In the data rows, the value 128 means zero.
Here are some numbered points:
tensor([119, 120, 213, 210, 120, 116, 223, 113, 110, 104, 121, 118, 107, 115, 121, 105, 120,  93, 115, 123, 121, 222, 181, 121, 124, 118]) 0
tensor([117, 119, 107, 110, 142, 142, 158, 115, 109, 104, 121, 134, 108, 111, 118, 106, 117,  91, 118, 123, 121, 178, 175, 119, 123, 117]) 1
tensor([193, 199, 108, 109, 120, 113, 115, 113, 109, 124, 163, 119, 109, 113, 120, 140, 118, 248, 130, 128, 122, 104, 117, 119, 171, 125]) 2
tensor([205, 189, 107, 109, 118, 115, 219, 114, 109, 103, 121, 175, 109, 111, 121, 105, 170,  99, 122, 124, 123, 255, 180, 117, 122, 117]) 3
tensor([118, 118, 124, 110, 119, 118, 113, 121, 203, 189, 122, 121, 108, 113, 118, 107, 118, 242, 132, 131, 123, 104, 116, 118, 123, 124]) 4
tensor([122, 120, 228, 136, 118, 116, 114, 253, 157, 104, 122, 120, 110, 117, 123, 173, 122, 242, 123, 122, 122, 106, 117, 120, 145, 151]) 5
tensor([124, 122, 108, 110, 119, 116, 113, 113, 109, 109, 182, 120, 221, 149, 138, 111, 129,  91, 119, 122, 121, 106, 114, 182, 124, 120]) 6
tensor([118, 121, 114, 110, 119, 115, 114, 239, 130, 102, 122, 119, 110, 128, 130, 224, 118, 247, 130, 131, 121, 104, 116, 117, 175, 121]) 7
tensor([130, 124, 108, 109, 119, 115, 114, 115, 111, 157, 142, 119, 108, 113, 119, 150, 168,  96, 119, 126, 122, 105, 113, 120, 123, 118]) 8
tensor([123, 133, 109, 109, 119, 115, 148, 122, 109, 103, 121, 120, 168, 116, 121, 106, 169,  91, 119, 123, 120, 104, 115, 171, 122, 119]) 9
Which point above is nearest to each new point by angle? Its number follows each.
tensor([117, 119, 122, 111, 120, 114, 113, 111, 112, 183, 133, 117, 223, 154, 143, 114, 117, 124, 211, 174, 126, 103, 116, 119, 122, 207]) 6
tensor([119, 120, 121, 187, 118, 116, 220, 112, 110, 107, 120, 118, 112, 112, 118, 107, 118,  92, 119, 124, 121, 106, 115, 119, 123, 118]) 0
tensor([118, 120, 113, 167, 120, 116, 114, 113, 109, 102, 121, 119, 110, 113, 120, 106, 157,  92, 118, 123, 122, 107, 118, 136, 122, 118]) 9
tensor([119, 120, 109, 111, 124, 123, 113, 113, 109, 104, 121, 135, 109, 113, 117, 105, 118,  91, 120, 122, 121, 107, 116, 151, 124, 118]) 9
tensor([129, 143, 108, 108, 120, 115, 114, 113, 111, 111, 177, 119, 152, 202, 169, 175, 118,  90, 120, 121, 123, 106, 117, 120, 144, 149]) 6
tensor([120, 126, 109, 110, 120, 114, 155, 113, 110, 103, 121, 120, 111, 112, 119, 107, 118,  90, 121, 124, 163, 104, 119, 145, 123, 118]) 9
tensor([119, 121, 107, 110, 124, 121, 137, 114, 108, 104, 122, 120, 109, 111, 116, 106, 121, 238, 120, 124, 121, 105, 116, 121, 123, 119]) 2
tensor([204, 187, 110, 109, 119, 115, 142, 114, 109, 102, 120, 121, 109, 112, 119, 107, 118,  91, 143, 138, 198, 106, 116, 143, 124, 117]) 3
tensor([118, 119, 228, 198, 119, 114, 112, 113, 133, 230, 123, 120, 111, 143, 138, 244, 117,  95, 238, 192, 148, 104, 115, 118, 124, 129]) 5
tensor([119, 120, 169, 117, 119, 115, 112, 114, 112, 158, 140, 120, 134, 192, 165, 209, 120, 229, 139, 133, 121, 106, 117, 120, 124, 136]) 7
tensor([121, 122, 108, 109, 118, 117, 113, 147, 247, 143, 120, 118, 111, 112, 120, 104, 118,  90, 120, 125, 122, 107, 117, 162, 123, 119]) 4
tensor([131, 147, 107, 111, 120, 116, 113, 113, 136, 232, 120, 120, 220, 155, 143, 116, 162, 107, 118, 121, 122, 106, 118, 120, 153, 118]) 6
tensor([117, 119, 222, 204, 118, 116, 121, 158, 110, 105, 121, 124, 109, 113, 120, 106, 119,  91, 122, 124, 144, 255, 182, 119, 124, 119]) 0
tensor([117, 119, 108, 110, 121, 118, 118, 113, 108, 102, 123, 118, 124, 181, 158, 230, 131, 185, 120, 124, 122, 105, 116, 121, 123, 119]) 7
tensor([127, 120, 107, 110, 120, 116, 113, 113, 112, 173, 133, 139, 109, 114, 120, 106, 118, 227, 139, 134, 121, 106, 118, 119, 123, 184]) 4
